0: Array([6., 6., 4., 5., 0., 4., 4., 4., 7., 4., 2., 0., 8., 4., 5., 3., 4., 3., 6., 3., 4., 5., 6., 4.])
1: Array([4., 2., 5., 3., 5., 8., 5., 6., 1., 3., 4., 4., 3., 4., 2., 6., 2., 3., 5., 6., 6., 7., 6., 5.])
2: Array([4., 5., 2., 7., 1., 3., 2., 3., 6., 7., 3., 2., 7., 5., 6., 3., 5., 6., 7., 4., 5., 5., 2., 3.])
3: Array([1., 4., 4., 6., 2., 4., 5., 2., 5., 5., 4., 3., 8., 3., 5., 3., 4., 5., 6., 2., 5., 7., 3., 5.])
4: Array([4., 2., 5., 7., 8., 7., 8., 6., 4., 4., 8., 4., 5., 3., 4., 2., 3., 3., 2., 6., 4., 7., 3., 4.])
5: Array([3., 4., 3., 6., 4., 4., 6., 0., 5., 5., 5., 3., 6., 3., 8., 4., 3., 5., 5., 3., 4., 6., 2., 3.])
6: Array([4., 4., 7., 2., 4., 5., 2., 7., 4., 3., 3., 6., 1., 5., 4., 5., 4., 4., 5., 3., 6., 6., 5., 7.])
7: Array([1., 5., 4., 6., 2., 4., 5., 3., 5., 5., 4., 3., 8., 4., 4., 3., 4., 5., 6., 3., 5., 7., 3., 4.])
8: Array([6., 1., 6., 7., 6., 0., 5., 7., 2., 4., 5., 2., 4., 3., 2., 3., 3., 4., 4., 7., 6., 8., 6., 6.])
9: Array([6., 4., 6., 5., 4., 4., 4., 5., 4., 2., 2., 4., 2., 6., 3., 7., 2., 4., 4., 5., 7., 6., 1., 5.])
10: Array([5., 6., 8., 3., 7., 6., 4., 5., 4., 7., 5., 6., 4., 4., 7., 5., 5., 5., 2., 4., 4., 3., 7., 7.])
11: Array([4., 5., 5., 2., 7., 5., 6., 5., 5., 3., 3., 5., 4., 7., 2., 4., 8., 4., 2., 4., 5., 5., 4., 6.])
12: Array([5., 6., 5., 1., 5., 6., 1., 7., 8., 5., 5., 4., 4., 5., 3., 5., 5., 5., 8., 3., 4., 5., 5., 5.])
13: Array([7., 5., 3., 7., 2., 1., 3., 3., 5., 5., 3., 4., 3., 6., 8., 3., 4., 3., 4., 5., 5., 4., 1., 4.])
14: Array([6., 7., 7., 2., 4., 4., 4., 5., 4., 8., 7., 6., 5., 3., 7., 5., 5., 5., 1., 4., 4., 3., 8., 5.])
15: Array([2., 4., 6., 3., 6., 5., 9., 5., 4., 4., 5., 6., 2., 5., 1., 5., 5., 3., 5., 4., 4., 7., 2., 7.])
16: Array([5., 2., 2., 8., 2., 3., 4., 4., 5., 8., 2., 4., 8., 3., 6., 4., 3., 7., 7., 4., 6., 6., 4., 5.])
17: Array([3., 3., 7., 5., 6., 7., 7., 7., 3., 2., 5., 5., 2., 4., 2., 4., 3., 4., 4., 6., 5., 7., 3., 5.])
18: Array([7., 8., 4., 3., 5., 3., 3., 5., 5., 2., 3., 3., 5., 7., 3., 4., 7., 5., 1., 5., 5., 4., 5., 7.])
19: Array([7., 3., 6., 7., 4., 4., 5., 1., 6., 4., 5., 3., 7., 3., 6., 2., 3., 6., 5., 2., 9., 5., 3., 1.])
20: Array([4., 4., 2., 7., 1., 3., 3., 4., 6., 7., 2., 2., 9., 3., 4., 5., 5., 6., 8., 4., 5., 5., 5., 4.])
21: Array([5., 6., 6., 4., 6., 5., 5., 3., 5., 8., 6., 6., 5., 2., 7., 5., 6., 6., 1., 4., 4., 3., 7., 5.])
22: Array([2., 3., 4., 2., 8., 5., 7., 5., 3., 5., 5., 4., 6., 5., 4., 5., 5., 4., 4., 3., 3., 5., 3., 7.])
23: Array([5., 7., 6., 2., 6., 6., 3., 5., 5., 8., 6., 5., 4., 3., 6., 6., 7., 5., 2., 4., 5., 4., 7., 7.])
24: Array([5., 2., 6., 3., 7., 8., 7., 3., 3., 6., 4., 6., 6., 3., 4., 6., 5., 5., 3., 6., 6., 6., 3., 5.])
25: Array([3., 3., 5., 5., 5., 5., 3., 3., 6., 5., 3., 5., 4., 5., 7., 4., 3., 5., 4., 4., 5., 4., 3., 6.])
26: Array([4., 5., 7., 3., 4., 6., 4., 7., 5., 3., 2., 4., 3., 5., 5., 5., 5., 6., 6., 5., 4., 5., 3., 5.])
27: Array([6., 4., 6., 5., 4., 3., 4., 5., 4., 2., 2., 4., 2., 6., 3., 7., 2., 4., 3., 5., 7., 6., 1., 5.])
28: Array([3., 7., 5., 3., 5., 5., 3., 6., 6., 8., 3., 5., 4., 3., 5., 6., 5., 6., 5., 4., 4., 4., 7., 7.])
29: Array([5., 5., 5., 4., 4., 4., 5., 5., 5., 3., 6., 5., 3., 6., 5., 5., 5., 2., 4., 7., 4., 6., 1., 1.])
30: Array([5., 5., 8., 0., 7., 6., 4., 7., 5., 5., 5., 5., 5., 5., 6., 4., 5., 4., 3., 3., 4., 3., 6., 6.])
31: Array([7., 5., 3., 8., 2., 3., 4., 2., 8., 5., 4., 2., 7., 5., 7., 3., 4., 4., 6., 3., 5., 4., 2., 0.])
32: Array([4., 6., 7., 3., 5., 6., 4., 8., 5., 3., 2., 5., 2., 5., 5., 6., 5., 6., 6., 5., 4., 5., 3., 5.])
33: Array([2., 4., 6., 4., 5., 7., 7., 6., 4., 2., 3., 6., 2., 3., 2., 6., 4., 5., 7., 4., 5., 5., 4., 6.])
34: Array([2., 5., 3., 3., 6., 6., 6., 5., 6., 4., 3., 5., 5., 6., 4., 5., 3., 5., 5., 6., 4., 5., 5., 5.])
35: Array([6., 6., 5., 3., 5., 5., 3., 5., 5., 9., 4., 4., 5., 4., 7., 5., 7., 4., 2., 4., 4., 4., 6., 7.])
36: Array([4., 6., 3., 3., 5., 3., 3., 5., 4., 2., 4., 4., 3., 6., 4., 5., 7., 6., 6., 5., 4., 2., 7., 6.])
37: Array([5., 4., 3., 6., 4., 4., 3., 4., 0., 7., 4., 3., 6., 4., 4., 3., 3., 9., 8., 3., 5., 6., 5., 8.])
38: Array([6., 5., 7., 3., 5., 3., 2., 4., 5., 4., 6., 6., 3., 5., 8., 3., 5., 3., 1., 2., 5., 3., 3., 5.])

Array([6., 4., 9., 0., 7., 6., 5., 6., 5., 5., 4., 5., 5., 4., 6., 3., 6., 6., 3., 2., 5., 4., 6., 6.]) 30 10 23
Array([7., 5., 3., 7., 2., 3., 3., 3., 8., 5., 4., 3., 7., 5., 7., 3., 4., 4., 6., 3., 4., 4., 3., 0.]) 31 2 0
Array([3., 5., 3., 4., 6., 5., 5., 5., 6., 5., 3., 5., 5., 6., 5., 5., 3., 5., 5., 6., 3., 5., 5., 5.]) 34 25 26
Array([3., 4., 4., 2., 8., 4., 6., 5., 4., 5., 5., 4., 6., 5., 4., 5., 5., 4., 4., 3., 3., 5., 3., 6.]) 22 34 11
Array([8., 6., 3., 4., 3., 3., 3., 5., 6., 3., 5., 4., 3., 6., 5., 4., 5., 2., 3., 8., 3., 3., 4., 1.]) 29 13 18
Array([5., 7., 3., 4., 4., 2., 3., 3., 4., 2., 4., 3., 4., 6., 6., 3., 6., 7., 2., 5., 6., 6., 5., 9.]) 18 36 25
Array([5., 4., 2., 4., 3., 6., 4., 5., 3., 6., 6., 4., 5., 4., 2., 8., 3., 1., 3., 6., 4., 5., 7., 3.]) 1 34 29
Array([5., 5., 8., 0., 7., 6., 3., 7., 5., 5., 5., 5., 5., 5., 6., 3., 5., 5., 3., 3., 5., 3., 6., 6.]) 30 10 23
Array([6., 6., 4., 5., 1., 5., 4., 4., 7., 4., 2., 1., 7., 3., 4., 3., 4., 3., 6., 3., 4., 5., 6., 4.]) 0 20 7
Array([5., 2., 2., 9., 2., 3., 3., 4., 5., 8., 2., 3., 8., 3., 6., 4., 3., 7., 7., 4., 6., 6., 4., 6.]) 16 20 2
Array([5., 1., 5., 7., 8., 7., 9., 6., 4., 4., 9., 5., 5., 3., 4., 1., 3., 3., 2., 6., 4., 7., 3., 4.]) 4 17 24
